In the data rows, zero lies at 4.5, halfway between 4 and 5.
Every row has a hidden score. How much higher is the second row's score than the first row's in each pair? 10 means about the same, 20 much higher and 0 much lower. The score is a weighted sum of the row's numbers plus the product of two more (or one squared), each taken from its middle value.
[7 2 4 7 5 5 4 8 4 4 4 5 6 5 6 3]
[6 4 4 4 3 3 4 5 5 4 3 4 6 5 3 3] -> 8
[6 2 3 5 5 6 5 7 3 6 5 5 6 7 6 3]
[6 3 3 5 4 4 4 5 4 5 4 4 6 6 5 3] -> 8
[6 4 4 4 3 3 4 4 5 4 3 4 6 5 4 4]
[3 6 5 3 3 3 4 3 5 3 3 4 4 3 2 5] -> 8
[4 6 5 4 4 3 4 3 6 3 4 4 4 4 3 5]
[6 4 5 4 3 4 4 4 5 4 4 4 6 5 4 4] -> 10
[3 6 5 4 4 3 4 3 6 4 5 5 3 3 3 5]
[3 5 5 7 8 7 7 4 7 7 9 7 4 3 6 6] -> 9
[4 5 4 6 6 6 6 4 6 5 6 6 4 5 5 5]
[5 5 5 4 3 3 3 4 5 4 4 4 5 4 4 4] -> 12
[6 2 3 5 4 5 6 6 4 6 4 4 7 6 6 3]
[3 7 5 3 5 5 3 4 3 3 3 3 2 2 4 5] -> 8
[4 6 6 3 4 4 4 3 5 5 5 4 4 3 4 6]
[6 1 3 9 9 9 4 9 1 4 8 6 2 3 9 4] -> 13
[3 6 6 6 6 4 5 4 7 3 6 6 3 1 4 6]
[6 2 4 6 4 5 4 7 4 4 3 4 6 6 6 3] -> 10
[5 5 4 4 3 3 4 4 5 4 3 4 5 5 3 4]
[2 7 6 3 4 3 4 2 5 3 4 4 3 2 3 6] -> 12
[3 7 6 3 4 3 4 2 5 4 4 4 3 2 3 6]
[5 5 5 3 4 4 5 3 5 6 5 4 5 5 5 6] -> 9
[5 5 5 4 3 3 4 4 5 3 3 4 5 4 3 4]
[6 3 4 5 3 4 4 6 4 5 4 4 6 6 5 3] -> 9
[6 3 4 4 4 4 4 5 4 5 4 4 6 6 5 4]
[4 5 5 6 5 5 6 3 7 5 6 5 4 4 4 5] -> 10
[4 6 5 5 4 3 4 3 7 3 5 5 4 3 3 5]
[6 4 4 4 3 3 4 4 5 4 3 4 6 5 4 4] -> 11
[5 5 5 3 3 3 4 3 6 4 4 4 5 4 3 4]
[6 3 3 6 4 4 4 7 4 4 4 4 6 6 5 3] -> 9
[6 3 3 5 4 5 5 5 4 6 5 4 6 7 5 4]
[6 3 4 6 4 4 4 7 4 4 3 4 6 6 5 3] -> 13
[4 6 6 4 4 4 4 3 5 5 5 5 5 4 5 6]
[4 6 6 4 4 3 4 3 6 4 5 5 4 3 3 5] -> 8
[4 6 5 6 6 5 6 4 8 5 7 6 4 3 5 5]
[2 7 7 6 6 5 5 3 8 4 7 6 2 1 4 6] -> 11
[4 6 5 3 3 3 4 3 5 3 3 4 4 3 2 5]
[5 4 4 5 4 5 5 4 5 5 5 5 6 6 4 4] -> 8
[6 2 3 4 4 5 5 5 3 6 5 5 6 7 6 4]
[4 5 6 3 3 4 4 3 6 5 5 4 5 4 4 5] -> 11
[4 5 4 4 4 4 4 5 4 3 3 4 4 4 3 4]
[4 5 4 4 4 3 3 4 4 3 3 4 4 4 3 4] -> 8
[4 5 4 4 4 4 4 4 4 3 3 4 4 4 3 4]
[6 4 4 4 4 4 4 5 5 4 3 4 6 6 4 3] -> 11
[3 6 6 5 6 5 6 3 7 4 6 6 3 2 4 6]
[4 6 6 3 4 4 4 3 5 5 5 4 4 3 4 6] -> 9
[6 2 3 5 4 5 4 6 4 5 4 4 6 6 5 3]
[2 7 6 2 4 4 4 2 5 4 4 4 3 3 3 6] -> 10
[3 5 4 6 7 6 3 7 1 3 4 4 2 3 6 5]
[1 8 7 2 5 5 4 2 4 4 5 4 1 1 4 7] -> 11
[6 4 4 4 4 4 5 4 4 5 4 4 6 6 5 4]
[4 6 5 4 4 3 4 4 5 3 3 4 4 4 3 4] -> 9
[6 3 3 5 5 6 6 5 4 6 6 5 6 7 6 5]
[4 6 5 4 4 3 4 3 6 3 4 4 4 4 3 4] -> 11
[6 2 4 5 4 5 5 7 3 5 4 4 6 7 6 3]
[3 6 5 4 4 3 4 3 5 3 3 4 4 3 2 4] -> 9
[7 1 3 9 7 6 4 9 3 3 5 5 5 5 8 3]
[6 3 3 5 5 5 5 5 5 6 6 5 6 6 5 4] -> 6
[3 6 5 2 3 3 4 3 5 3 4 4 4 3 3 5]
[1 8 7 2 5 5 5 2 4 4 5 4 1 2 3 7] -> 9
[5 5 4 4 3 3 4 4 5 3 3 4 5 5 3 3]
[6 4 4 5 4 3 3 5 4 3 2 4 5 5 3 3] -> 11
[6 3 4 5 3 4 4 6 4 5 4 4 6 6 5 3]
[5 4 3 5 5 5 5 5 5 5 5 5 6 6 5 4] -> 8
[6 3 4 5 3 4 4 5 4 5 4 4 6 6 5 4]
[4 6 5 4 4 3 4 3 6 4 4 5 4 4 3 4] -> 10
[6 4 4 4 3 3 4 4 5 4 3 4 5 5 3 4]
[5 4 4 5 5 5 5 4 5 5 5 5 5 6 4 4] -> 8
[3 7 5 3 4 3 4 3 6 3 4 4 3 3 2 5]
[6 3 4 5 3 4 4 5 4 5 4 5 6 6 5 4] -> 12
[5 3 3 5 6 6 7 5 5 7 6 6 6 6 6 5]
[6 3 3 5 4 4 4 6 4 5 4 4 6 6 5 3] -> 6
[5 4 4 5 3 3 3 5 4 3 3 4 5 5 4 3]
[5 4 3 5 4 4 4 6 3 3 3 3 5 5 4 3] -> 8
[6 3 4 5 4 4 4 6 4 4 4 4 6 5 5 4]
[6 2 4 8 5 5 3 8 3 3 4 5 5 5 6 3] -> 10
[4 5 4 4 4 3 4 4 5 3 4 4 4 4 3 4]
[2 7 6 2 4 4 4 2 4 4 4 4 3 3 3 6] -> 10
[5 5 4 5 4 4 4 4 5 4 4 4 5 5 3 4]
[4 6 6 4 4 4 5 2 7 4 5 5 4 3 4 5] -> 13
[5 5 5 4 3 3 4 4 5 3 3 4 5 5 3 4]
[4 4 5 3 5 6 6 3 4 8 6 5 6 6 6 6] -> 9
[5 4 4 4 4 4 4 4 5 4 3 4 5 6 3 4]
[6 3 3 5 4 4 4 6 3 4 3 4 5 6 4 3] -> 12
[3 5 6 3 6 7 7 2 6 8 8 6 4 4 6 7]
[5 4 4 4 3 3 4 5 4 3 3 4 5 5 3 3] -> 11
[6 3 4 4 4 5 5 5 3 6 5 5 6 7 6 4]
[4 3 4 3 6 7 7 4 3 8 7 5 5 7 7 6] -> 8
[2 7 6 5 5 4 5 3 7 4 5 5 3 2 3 6]
[5 3 3 3 5 6 6 5 3 7 5 4 6 7 6 5] -> 10
[6 1 3 9 7 7 3 9 1 4 5 5 4 5 8 3]
[6 4 3 5 4 4 4 4 5 5 5 4 5 6 4 4] -> 9
[5 3 3 5 4 4 3 6 3 4 3 5 5 5 5 3]
[4 5 4 4 5 4 4 5 2 3 3 3 3 4 4 4] -> 9
[4 5 6 4 4 4 5 3 6 5 5 5 5 3 5 6]
[6 4 4 4 3 4 4 4 5 5 4 4 6 6 5 4] -> 8
[5 3 4 3 5 7 6 4 3 8 6 5 6 7 6 5]
[3 6 6 5 5 4 5 3 7 4 6 6 3 2 4 5] -> 13
[5 2 3 5 6 7 7 5 4 7 7 6 6 7 7 5]
[1 8 7 1 5 5 5 1 3 5 6 4 1 2 4 7] -> 9
[3 6 5 3 3 3 4 3 5 3 3 4 4 3 2 5]
[4 7 5 3 4 3 3 2 6 4 5 4 3 2 3 6] -> 10
[2 7 6 2 4 3 4 2 5 4 4 4 3 3 3 6]
[4 6 5 4 3 3 4 3 6 3 4 4 4 4 3 4] -> 10
[6 2 4 5 4 5 4 7 3 4 4 4 6 6 6 3]
[6 4 5 5 3 4 4 5 4 5 4 4 6 5 5 4] -> 11
[5 4 3 5 5 5 5 4 5 5 5 5 6 6 5 4]
[4 6 5 4 4 4 5 3 7 5 5 5 4 4 3 5] -> 11
[6 4 4 4 3 4 4 5 5 4 4 4 6 6 4 4]
[1 6 4 5 8 7 4 6 0 4 5 4 0 2 7 6] -> 10
[2 7 7 4 5 4 4 2 6 4 5 5 2 2 3 6]
[6 2 4 4 5 6 5 6 3 6 5 5 6 7 6 4] -> 9
[6 3 4 4 4 5 5 6 4 6 5 4 6 6 5 4]
[5 5 4 4 3 3 4 4 5 4 3 4 5 5 3 4] -> 10
[4 6 4 3 4 3 4 4 4 3 3 4 4 4 3 4]
[4 5 5 4 3 4 5 3 6 5 5 5 5 4 3 5] -> 8
[4 5 4 4 4 4 4 5 3 3 3 4 4 4 4 4]
[3 6 5 3 4 3 4 3 5 3 3 4 4 3 2 4] -> 9
[4 6 5 4 4 4 5 3 6 4 5 5 4 4 3 5]
[4 5 4 6 6 6 3 6 1 3 4 4 2 3 5 4] -> 9
[6 3 4 5 4 4 4 6 4 5 4 5 6 6 5 3]
[4 5 5 5 4 3 4 3 6 3 4 5 4 4 3 4] -> 11
[0 9 7 2 6 5 5 1 4 5 6 5 1 0 4 8]
[4 6 5 5 4 4 5 3 6 4 4 5 4 4 3 4] -> 11
[6 3 4 5 3 4 4 6 4 4 3 4 6 6 5 3]
[2 7 6 4 4 4 4 2 7 3 5 5 3 2 3 6] -> 8
[5 5 5 4 3 3 4 4 6 4 4 4 5 4 3 4]
[6 3 4 5 4 4 4 6 4 4 3 4 6 6 5 3] -> 11
[4 6 5 7 6 5 6 4 8 5 7 6 3 3 5 5]
[6 3 4 5 4 4 4 6 4 4 4 4 6 6 5 3] -> 10
[4 6 5 4 4 3 5 3 6 4 5 5 4 4 3 5]
[4 5 4 4 4 4 4 4 4 3 3 4 3 4 3 4] -> 11
[4 5 4 4 4 4 4 4 4 3 3 4 4 4 3 4]
[3 6 7 5 6 6 5 3 6 6 7 6 4 2 6 7] -> 13
[2 7 6 3 4 3 4 2 5 4 4 4 3 2 3 6]
[1 8 6 2 6 6 5 3 1 5 5 3 0 1 5 7] -> 7
[6 2 3 5 5 6 6 6 4 7 5 5 6 7 7 4]
[2 7 6 5 5 4 5 2 7 4 6 5 3 1 3 6] -> 8
[4 5 4 4 4 4 3 5 4 2 3 4 4 4 3 3]
[5 4 4 4 4 3 4 5 5 3 3 4 5 5 3 3] -> 12
[5 5 5 4 3 3 4 4 5 3 3 4 5 4 3 4]
[4 6 5 4 4 3 4 4 4 3 3 4 4 4 3 4] -> 10
[6 3 4 5 4 4 4 6 4 5 4 4 6 6 5 3]
[6 3 3 5 5 5 6 5 5 6 6 6 6 6 5 4] -> 12
[2 7 7 5 5 4 5 2 7 4 5 5 2 1 3 6]
[6 3 3 5 4 4 4 6 4 5 3 4 6 6 5 3] -> 8
[3 6 6 5 4 4 5 3 7 4 5 5 3 3 3 5]
[4 5 6 4 4 4 4 3 5 5 5 4 5 4 5 6] -> 18
[6 3 3 5 4 4 4 6 4 4 4 4 6 6 4 3]
[0 8 7 2 5 5 5 1 5 5 5 4 2 1 3 7] -> 10
[5 4 4 4 4 4 4 5 4 3 3 4 5 5 4 3]
[6 4 5 3 4 4 5 4 5 5 4 4 6 6 4 4] -> 10
[5 5 5 3 3 3 4 3 5 4 4 4 5 4 4 5]
[4 6 6 3 4 3 4 2 6 4 4 5 4 3 3 6] -> 10
[1 8 7 1 5 5 5 1 4 5 6 4 1 1 3 7]
[6 3 3 4 4 5 5 5 4 6 4 4 6 7 6 4] -> 12
[6 4 5 4 4 4 4 5 4 4 4 4 5 4 5 5]
[5 4 4 4 4 5 5 4 5 6 5 5 6 6 5 5] -> 7
[0 8 6 2 6 6 5 2 2 5 5 4 1 2 4 7]
[1 8 7 3 5 4 4 2 6 4 5 5 2 1 3 7] -> 13
[4 6 4 4 3 3 4 4 5 3 3 4 4 4 3 4]
[5 4 4 5 5 5 6 4 5 6 6 5 6 6 5 4] -> 9
[4 6 5 4 3 3 3 4 5 3 3 3 4 4 3 4]
[4 5 5 4 3 3 4 4 5 3 3 4 5 4 3 4] -> 10
[4 5 4 4 4 4 4 5 3 3 3 4 4 4 4 3]
[4 6 5 4 4 4 5 3 7 5 5 5 4 4 4 5] -> 9
[6 3 4 5 4 4 4 6 4 5 4 4 6 6 5 3]
[4 6 5 3 3 3 4 3 5 3 3 4 4 4 3 5] -> 10
[5 3 4 6 8 9 8 5 5 9 9 7 5 6 8 6]
[5 4 4 4 3 4 4 5 5 3 3 4 5 5 3 3] -> 9
[3 5 5 6 8 7 8 4 7 7 9 7 4 4 6 6]
[4 5 6 3 4 4 4 3 5 5 5 5 5 4 4 6] -> 11
[5 5 4 4 3 3 4 4 5 3 3 4 5 5 3 4]
[5 5 5 3 3 3 5 3 6 4 4 4 5 4 3 5] -> 11
[2 7 7 3 4 4 4 2 5 5 5 5 3 2 4 7]
[5 2 3 4 6 8 7 4 3 8 7 5 6 7 7 6] -> 7
[5 3 4 3 5 6 6 5 3 7 5 5 6 7 6 5]
[3 4 5 7 9 8 8 5 7 8 9 8 4 4 7 6] -> 10
[5 4 4 4 4 3 4 5 4 3 3 4 5 5 3 3]
[4 5 5 4 3 3 4 3 6 4 4 4 5 4 3 5] -> 11
[6 4 4 4 3 3 4 5 5 4 3 4 6 5 4 4]
[4 6 4 4 4 4 4 4 4 3 3 4 3 4 3 4] -> 10
[3 5 4 5 5 4 3 5 3 3 3 3 3 4 4 4]
[6 1 3 9 7 6 3 9 2 4 5 5 4 5 8 3] -> 11
[5 5 4 5 4 4 5 4 6 4 4 5 5 5 3 4]
[5 4 5 3 4 4 5 3 5 6 5 5 6 5 5 5] -> 11
